The same turns and mirrors carry the whole set onto itself and the rows of a family onto each other. Which other rows belong to the same family as each row named below? List them in the order they appear above.
These 35 rows form 7 families of 5 rows each.
k_663: [ 10.9 -15.4   7.0  -9.3   2.0 -28.1  26.2  38.5  -0.9]
k_988: [  0.3  -8.9   0.8 -10.4  20.7  12.5   5.1 -33.4 -21.0]
k_638: [ 15.4 -31.7  22.3  -3.0   4.6 -21.6   5.5  32.9   7.4]
k_186: [ -9.1 -30.3  18.4 -29.8  11.6  -0.7 -19.8  18.9 -21.1]
k_941: [  8.0   6.2 -15.2  21.9  -6.9 -12.5 -13.3   5.5   1.2]
k_976: [ 12.9 -42.9  25.9 -15.0  22.0   4.5 -12.9  13.8  -9.0]
k_29: [  7.3   6.1  -9.6   2.6   1.9  -9.0  30.6 -23.3 -13.8]
k_741: [  1.2  -6.8  -5.0  11.7   8.5   3.0 -35.9   0.8  -3.0]
k_495: [  6.7  -0.7 -14.0  12.8   7.2   8.7 -26.3 -11.3 -13.4]
k_937: [13.2 -1.0  5.1 20.1 23.0  1.3 11.0 36.6  2.1]
k_481: [-12.8 -15.5  20.8  -4.6  13.7 -22.6  -3.1  13.0  19.0]
k_402: [ 12.0  -1.9 -13.8 -15.2 -10.1  -3.4  24.2  -4.8 -43.1]
k_576: [ -4.4 -21.3  17.6 -20.5  -3.1  -1.9  -5.6 -20.2 -39.9]
k_905: [  4.2  -7.7   5.6 -10.9 -17.4 -13.9  16.1 -20.4 -40.1]
k_957: [-12.2 -28.5  30.0 -21.1  -2.8 -14.3 -16.0   0.1 -21.3]
k_135: [  1.8  -2.4  -5.9  17.8   0.6 -10.0 -27.4  11.5   6.0]
k_41: [-12.6 -22.2  20.2 -14.5  28.2   3.6 -15.8 -11.0  -0.5]
k_323: [ 11.2   7.8 -20.0  19.8  -2.9  -0.6 -12.6  -8.5 -11.1]
k_568: [  0.8 -32.8  21.1 -21.9  21.0  -9.8  -2.7  34.8  -3.7]
k_3: [ 19.4   1.9  -5.6  15.4  27.5  21.8  14.5  10.1 -21.0]
k_617: [  6.6  -2.2  -5.2  -9.4 -19.5 -28.7  26.7  23.5 -18.7]
k_575: [  2.0 -19.6   1.3 -28.2   8.3  13.7  -4.1  -7.8 -44.0]
k_456: [ -5.7 -19.0  14.3 -17.7  -6.3 -27.2  -0.9  37.7  -4.8]
k_595: [ -9.0 -19.8  26.1 -11.3 -16.0 -33.5  -0.4  13.2 -10.1]
k_584: [ 19.8   6.3  -6.1  21.3  19.2   7.0  21.9  23.8 -10.1]
k_513: [ -0.2   1.7   2.7   6.3  -2.4 -30.3  25.2   4.4  11.4]
k_551: [ 28.7 -14.6   2.2   6.2  -8.5 -24.3  32.8  18.8  -5.9]
k_821: [ 22.1  -5.0 -10.4  -7.4  -1.4 -14.0  42.1  11.9 -24.7]
k_871: [ 34.0 -13.9  -6.3  -1.0   0.4   1.4  32.6  -9.5 -31.0]
k_46: [ 19.0 -15.1  -7.4 -19.4  16.0  12.4  24.2  -7.6 -41.1]
k_107: [  6.1 -32.8  12.4 -28.1  29.1  15.2  -3.4   5.9 -28.7]
k_449: [ 12.3  -8.1   4.4  10.1  36.7  26.5  -1.3  15.5 -16.7]
k_397: [ 24.2 -31.7   8.6 -13.9  19.0  18.7   3.2 -12.9 -32.9]
k_103: [  0.5  -6.8  11.0  -5.2 -24.9 -33.3  19.4   0.8 -21.0]
k_770: [  8.5 -10.0  11.3  12.5  33.6  13.4  -4.2  31.5  -2.0]

Same family as k_481: k_988, k_29, k_41, k_513
Same family as k_576: k_905, k_957, k_595, k_103
Same family as k_638: k_976, k_551, k_871, k_397
Same family as k_617: k_186, k_402, k_575, k_456
Same family as k_937: k_3, k_584, k_449, k_770
Same family as k_941: k_741, k_495, k_135, k_323

The same turns and mirrors carry the whole set onto itself and the rows of a family onto each other. Which other rows belong to the same family as each row named below? List them in the order they appear above.
These 27 rows form 9 families of 3 rows each.
k_659: [ 17.6 -12.0  -9.6 -14.6   2.7 -16.4  16.1  -0.1  30.5]
k_53: [-18.8 -15.0  29.5 -16.6  16.9  -5.9  -1.6  38.2  -1.7]
k_752: [-13.1 -27.4  11.9   0.6   4.3  14.7   6.2 -29.4 -20.9]
k_167: [-19.4 -14.3  18.5  21.5   3.8  15.9  21.6 -11.0  -8.1]
k_287: [-10.2 -27.3  21.6 -37.0  16.5  -7.8 -16.4  17.6 -12.5]
k_266: [-24.7 -26.8   4.3  17.9   2.8   8.7  16.0 -20.8  -8.5]
k_227: [ 11.4   1.6 -11.3   4.4  -3.8  -4.8   6.6   3.6  35.7]
k_435: [ 27.8 -13.3  -3.9 -26.9   2.9  -7.4   9.3 -13.9  16.6]
k_645: [ 20.1   5.7 -11.8 -15.8   0.9  -0.5   7.1  -6.6  28.6]
k_365: [ -9.4 -13.5  18.8 -29.7  12.1 -16.5 -22.2  29.1  -4.3]
k_310: [ 24.8  -8.4  -1.5  -9.9   9.8 -21.4   3.3  -9.3  28.1]
k_320: [-16.8 -24.3  24.5 -17.5  23.1 -19.7 -21.8  22.7  -4.7]
k_799: [-24.4 -17.5  13.6  13.7   0.7  10.8  -2.3 -20.4 -23.6]
k_61: [ 22.7  -0.3 -21.2  -7.6   3.5   4.4  11.5 -11.9  13.8]
k_700: [-26.6 -11.3   6.0  13.6   2.6  23.4   2.2 -19.9 -14.3]
k_999: [-25.2 -28.0  16.8 -21.8  16.7 -14.3  -9.0  31.5  -2.6]
k_67: [-22.3 -10.9  12.4 -10.7   9.7  -8.7 -18.5  40.3  10.5]
k_479: [-17.1 -23.6  13.1  22.1   9.6   2.8   2.4 -28.9 -10.9]
k_348: [20.8 -0.5  3.5 -8.8  4.1 -7.0 22.8  6.9 29.9]
k_194: [-11.0  -6.2  11.8  22.1   7.0  18.4   0.2 -27.7 -10.0]
k_813: [-25.0 -17.4   1.9   8.8  10.8  21.5  -1.3  -9.0 -28.5]
k_12: [ -4.5 -10.8   2.4 -32.7  19.5  -6.3 -17.4  34.4  -4.4]
k_664: [ 26.9   7.4  -0.1 -13.4  10.1  -7.9  -3.5  -0.4  28.0]
k_515: [-30.9 -13.8   6.1  28.0  -0.8  14.9   0.5  -4.9  -3.0]
k_899: [-20.0  -9.8  16.0 -29.3  16.3  -2.5 -20.7  32.5  -2.1]
k_221: [-18.9  -8.9  27.1 -16.0  21.9  -2.6 -26.8  25.6  -9.2]
k_292: [ 25.0  -0.2  -8.0  -9.9  -4.1 -10.3   7.6 -16.0  21.2]

Same family as k_194: k_664, k_221
Same family as k_700: k_645, k_899
Same family as k_813: k_61, k_12
Same family as k_435: k_752, k_287
Same family as k_999: k_659, k_266
Same family as k_799: k_365, k_292
Same family as k_348: k_53, k_167

